In the data rows, 128 means zero.
Every row has a hidden score. How much higher is the second row's score than the first row's in each pair? 15 means about the same, 30 much higher and 0 much lower. The score is a weighted sum of the row's numbers plus the product of two more (or one squared), each taken from its middle value.
[120 161  97 131  84  96 164 135 122 136]
[136 155 130 143  85 121 122 170 139 123] -> 15
[106 131 115 159  65 116 151 161 128 123]
[130 117 130 116 140 130  89  97 119 148] -> 14
[172 131 204 164 175 131  55  91 150 145]
[106 108 143 122 156 115 146 106 121 150] -> 16
[116 166 136 211  65  64 119 104 144 134]
[171 140 106 110 133 153 168 122 142 101] -> 5
[128 167 140 194 104 146 141 152 121 123]
[113  96 112  96 141 199 178 152 103  93] -> 11
[143 102 130 128  89 169 131 117 126 125]
[136 166 111 155  91  98 122 134 132 121] -> 21
[ 76 123 120 158 128 156 167 166 148 123]
[123 166 151 154 133  59  80 121 155 115] -> 22
[124 155  73 128  91  95 143 151 151 147]
[125 179 127 125 105 109  74  79 185 143] -> 19
[123 117 141 163 115  52 134 153 124 150]
[105 125  85 108 106 156 151 117 115 119] -> 15
[118 129 110 145 133 105 170 173 134 136]
[131  74 161 141 113 127 155 127  78 159] -> 17
[194 163 150 123  86 110  86 144 126 121]
[113 135 167 177 103 152 122  63 126 158] -> 4
[154 160 112 210 167  94 107 147 187 115]
[133 159 135 167 109 146 162 123 138 133] -> 13
[119 113 138 110 128  80 149 134 111 129]
[126 135  99  96 141 144 144 126 140 130] -> 12
[133 164 147 197 131 146 120 169 135 142]
[136 110 116 180 160 131 137  98  90  91] -> 16
[106 113 158 187  92 108 149 223 141 151]
[177 110 103 162 176 136 151 142  89 128] -> 19
[125 135 140 165 157 136  81 117 142 124]
[152 130 114 120 185 126 112 165 117 165] -> 16
[112 125 125 126 124 190 114 111 136 132]
[156 112 125 107 149 131 124 136 113 120] -> 18
[141 168 165 145 167 103 105 116 134 113]
[138 163 151 156 131 111 112 129 167 133] -> 12
[121 145 114 129 103 100 145 198 125  98]
[129 164 100 119 124 136 101 137 132 132] -> 18
[132 139 114 115 129  97 114  68 170  95]
[147 166 103  87  81 128 122 132 120 122] -> 20
[142 167 147 154 143 130 105 129 139 159]
[145 136 142  98 204 137 112 119 126 129] -> 14
[144 152 168 123  87 145  89 100 123  82]
[158 127  90 109 138 117 145 110 149 101] -> 6
[ 96  99 115  86 164 145 147  94  99 106]
[111  73 183 119 173 179 144 118 104  98] -> 12
[158  89 105 120 138 127 145  69 105  99]
[107  85 114  85 119 130 140 137  86 135] -> 18
[123 132 147 137 160 177 127 114 106 139]
[146 115 186 128 142  95  42 116 135 126] -> 20
[149 113  83 110 129 177 156 129 126  89]
[131 148 127 102 159 124  51  98 172 126] -> 20
[161 117 101 140  94 125 165 186 109  95]
[121 188 137 193 122 152 134 137 132 152] -> 16
[104 150 106  79  94 125 158 143 125 146]
[146 136 172 175 135  96  88 163 146 164] -> 17
[101 120 148 103 101 146 123 107 115 143]
[170 153  82 160  70 132 103  86 126 164] -> 20
[136 144 137 163 124 132  70 147 148 125]
[112 104 145  83  52 133 139 136 148 137] -> 6
[151 147 168 148 162  75 130  97 138 172]
[125 101 140 115 136 160 142 117  77 137] -> 20
[142 116 111 111 117 143 172 107 123 137]
[131 152 102 115 145 142  99 116 122  94] -> 21
[141 150 167 181 173 130 100  92 133 126]
[159 137 112 134 128 103 142 173 136 119] -> 17
[141 144 160 130  93 129  97 123 154 121]
[175 140 137 137  54 130  84  94 170 111] -> 19
[114 116 101 147  98  73 167 157 124 118]
[169 127 104 103 113 133 142 117 112  88] -> 17
[119  82 148 106 184 144 152 138 116 167]
[105  88 158 164 176 133 149 108 121 126] -> 14
[142 163  95 164 164 186 114  47 148  53]
[147  68  98 134 159 181 186 155  96  57] -> 20
[153 162 113 124 104 144 130 109 109  90]
[120 138 142 132  98 121 136 155 150 138] -> 10
[ 71 126 171  86 128 118  87 103 154 201]
[ 91 129 136 128 143 127 135 166 141 125] -> 18
[141 133 123 115  71 155 124 105 109 136]
[133 145 129 204 121 147 112 170 153 146] -> 15
[127 173 126  91  81 156 136 127 112 107]
[108  88  78  94 153 123 186 122 112  91] -> 8
[142  68  84 151 106 189 172 133  94  75]
[ 48 121 174 129 113  99 104 131 133 126] -> 19
[ 95 120 135 153  66 174 169 159 135 113]
[ 76 105 120 112 107  91 148 153 128 112] -> 13
[123  61  97 115 119 128 152  65 149 145]
[135  89 137 119 130  90 183 148  99 158] -> 25
[119 105 136 117 103 148 149  91 118 143]
[101 169 180 137 164  57 100 131 151  92] -> 21
[159 135 162 114 134 110 124 108 138 133]
[116 143 157 174 105 161 122 186 142 169] -> 17
[127 136 179 143 152  93  79 111 143 158]
[102  46  87 100 121 121 159 127 137  89] -> 3
[126 123 125 101 136 199 128  84 131 116]
[144 161 116 176 127 130 162 138 145 124] -> 20
[141 125 147 152 190 118 166 157 107 155]
[157 129 139 149 125 126  78 112 160 165] -> 11
[175 123 101 103 171 151 106  97 132  95]
[ 93 152 128 117  84 174 148 140 130 100] -> 18
[142  84 147  78 142 169 152 138 112 103]
[175 144 147 143 104 185 113 114 131  96] -> 18
[112 128 130 138 138 118 131 123 130 148]
[123 129 106  96 151 160 151 117 105 113] -> 17
[107 153 128 124 161 114 140 150 141 131]
[137 154 125 149 105 119 132 149 141 124] -> 16
[131  93  86 163 186 142 141 129 121  74]
[132 156 185 107 130  36  53 102 159 168] -> 19
[113 128  99  82 139 152 134 110 124 128]
[137 141 137 146  95 133 144 168 129 172] -> 17
[111 169 135 183  89 136 136 169 117 134]
[118 105 159 170 120 121 165 117 137 139] -> 5
[147 190 165 166 135  95  71  89 157 149]
[102 101 142 119 189 133 129 141 118 108] -> 13
[140 183 142 201 114  80  62 132 104 139]
[133 114 133 105 140 130 148 105  80 124] -> 8
[ 99  73  71  53 148 117 174 141 100 109]
[255 207  44 165 110 123  95 136 155 122] -> 26
[108 121 153 180  93 121 159 157 100 128]
[113 124 105 109 187 112 143 124 105 131] -> 14
[119 107  96  75 144 179 138 122 117 116]
[152 177 124 145 111 128  88  99 156 163] -> 19
[115 145 148  45 130 147 135  95 127 151]
[108 159 104 164 118 123 160 174 114 129] -> 23
[120 117 141 168 151 138 123 163 145 153]
[155 167 141 147 150  98  86 162 153 131] -> 20
[ 91 103 128 160 112 102 135 168 179 129]
[162 172 136 159 184 119  82 137 149 140] -> 21
[ 68 123  75 118 135 112 150 175 160 103]
[111  90 120 100 125 137 145 114 105 141] -> 18
[197 140 125 159 135 203 131 148  88 142]
[122 127 125 135 138 142 140 112  98 144] -> 16
[158 148 156 106 164 102  58 126 142 166]
[147 147 139 184 154  89  80 137 137 142] -> 17
[105  74 100 118 135  98 194 164  91 122]
[153 141 175 142 144 114  87 112 124 157] -> 16
[ 96 112 152  35 163 142 164 114 122  99]
[136  97 105 136 156  98 156 153  98 115] -> 17
[145 105 114 123  90 121 146 161 112 148]
[116 124  77 103 119 155 143  80 134 103] -> 13
[153 122 121 205 124 105 119 171  86 127]
[134 164 180 111  96 114 106 101 138 144] -> 9
[101  72  87 141  92  81 178 214 127  96]
[128 130  58 136 128 126 130 164 129 150] -> 28
[221 184 134 117 114 106  89 103 156 149]
[142 120 126 130  91 112 152 138 121 128] -> 13
[122 192 143 129 119  67  93 162 166 141]
[ 94  77 158 106  87 129 106 102 107 118] -> 11
[102 153 171 115 105 201  84  75 116 146]
[127  93 127 118 117 117 133 159 114 170] -> 18
[117 124 156 170 131  78 118 161 151 154]
[145  90  77 161 150 161 244 157  87  65] -> 21
[141 133 102 142 137 124  97  95 151 158]
[ 81 203 171 169  72  90  77  96 180 160] -> 22
[166 140 140  95 178 155  38  77 103 110]
[156 162  83 184 156 157 116 121 138 134] -> 11
[104 119 112  73  74 118 122 106  82  81]
[150  76 114 100 201 162 100 102 118 145] -> 7
[123 100 110 100 157 194 150 156 147 120]
[151  88 120  79 152 135 144 120  97 103] -> 20
[ 94 114 128 151 165 113 124 181 143 132]
[209 182 160 155 133  82  65 104 151 107] -> 21
[127  94 128  86 113 140 160  91 136  65]
[126 159 136 131 109 125 106 114 160 108] -> 22
[117 107  76 169  80  89 165 199 126 111]
[120 130 124 137 159 160 163 162 112 108] -> 22
[132 135 182 108 122 105 105 130 137 162]
[164  58 123 120 167 168 137 121 132 125] -> 7
[141 146 123 111  86 153 158  66 132 134]
[115  96 149 140 108 107 137 152 122 162] -> 18
[134 165 179 105  83  88 106 114 142 160]
[104  77 160  46 100 120 133 132 161 172] -> 4
[129  93 104  99 156 178 151 168  97  90]
[106  93 115  99 126 112 127 145 146 116] -> 9
[117 119 154 138 118 117 136 145 125 155]
[140 151 166 152 128 105  91 216 132 132] -> 19
[136 100  87 130 128 119 178 160 111 123]
[132 144 152  76 153 237 108  86 115 106] -> 9
[153 150 140 148  99 107 127 129 117 148]
[133 140 135 141 137 161 141 134 122 128] -> 11
[100  78  98 119 163 180 154 110  91 115]
[119  94 148 165 160 208 138 131  95 196] -> 9
[139 147 189 139 197 116  82  87 126 104]
[124 188 138 127  86 153 107 110 136 102] -> 19
[134 149  88 121 116 133 159 133  75 110]
[ 99 142 141 157  78  84 126 135 157 131] -> 8
[117 130 100 133 142  93 161 165  88 110]
[127  86  84 159 122 119 185 170 120  99] -> 5
[115  90  91 106 149 153 181 128  95  27]
[117 147  79 180 158  87 136 160 109 114] -> 20
[179 148  95 162  63 118 126 156 126 116]
[119 104 126  80 143 146 152 179 139 121] -> 7
[114 174 149 173 113 108 113 123 139 124]
[113 132 136  82 116 140 143 132 149 132] -> 8
[186 137 153 180 116 122  85  88 112 128]
[114 157 138 126 165 128  59  84 156 150] -> 11
[122 101  97 185  52 105 146 177 124 142]
[141 158 118 147 149  97 109 177 144 149] -> 17
[ 98 148 104  68 147 133 107  79 123 137]
[127 140 115  98 165 147 120 119 129 124] -> 14
[139 108 134  99 112 131 133 157 111 128]
[134 138 162  95 105 126  69 101 162 140] -> 17
[130 120  96 104 162 161 122  99 133 118]
[102  67 133 119  77 100 148 161 124 134] -> 12
[121 138 126 105  88 118 156 118 118 136]
[138 123 108 148 129 124 125 111 123  77] -> 15
[165 143 118 161  97 137 109 137 112  84]
[130 124 126 175 130 107  96 136 129 163] -> 12
[129 163 213 152 145  78  60 124 142 145]
[128  95 128 107  99 153 159 132 132 123] -> 6
[159 137 101 140 136 158 151 138 119 110]
[155 118 128  93  62 118 144 126  95 113] -> 15
[ 92 165 132 141  89  63 123 116 145 137]
[165 158  99 115 108 153 111 101 130 131] -> 13
[131 142 161 166 133 159  35 119 116 205]
[129 109 139  75 128 166 152  97 129  87] -> 7
[106 133 128 159 102 131 127 112 122 152]
[148 144  91 199 101 131 100 171 116 130] -> 21
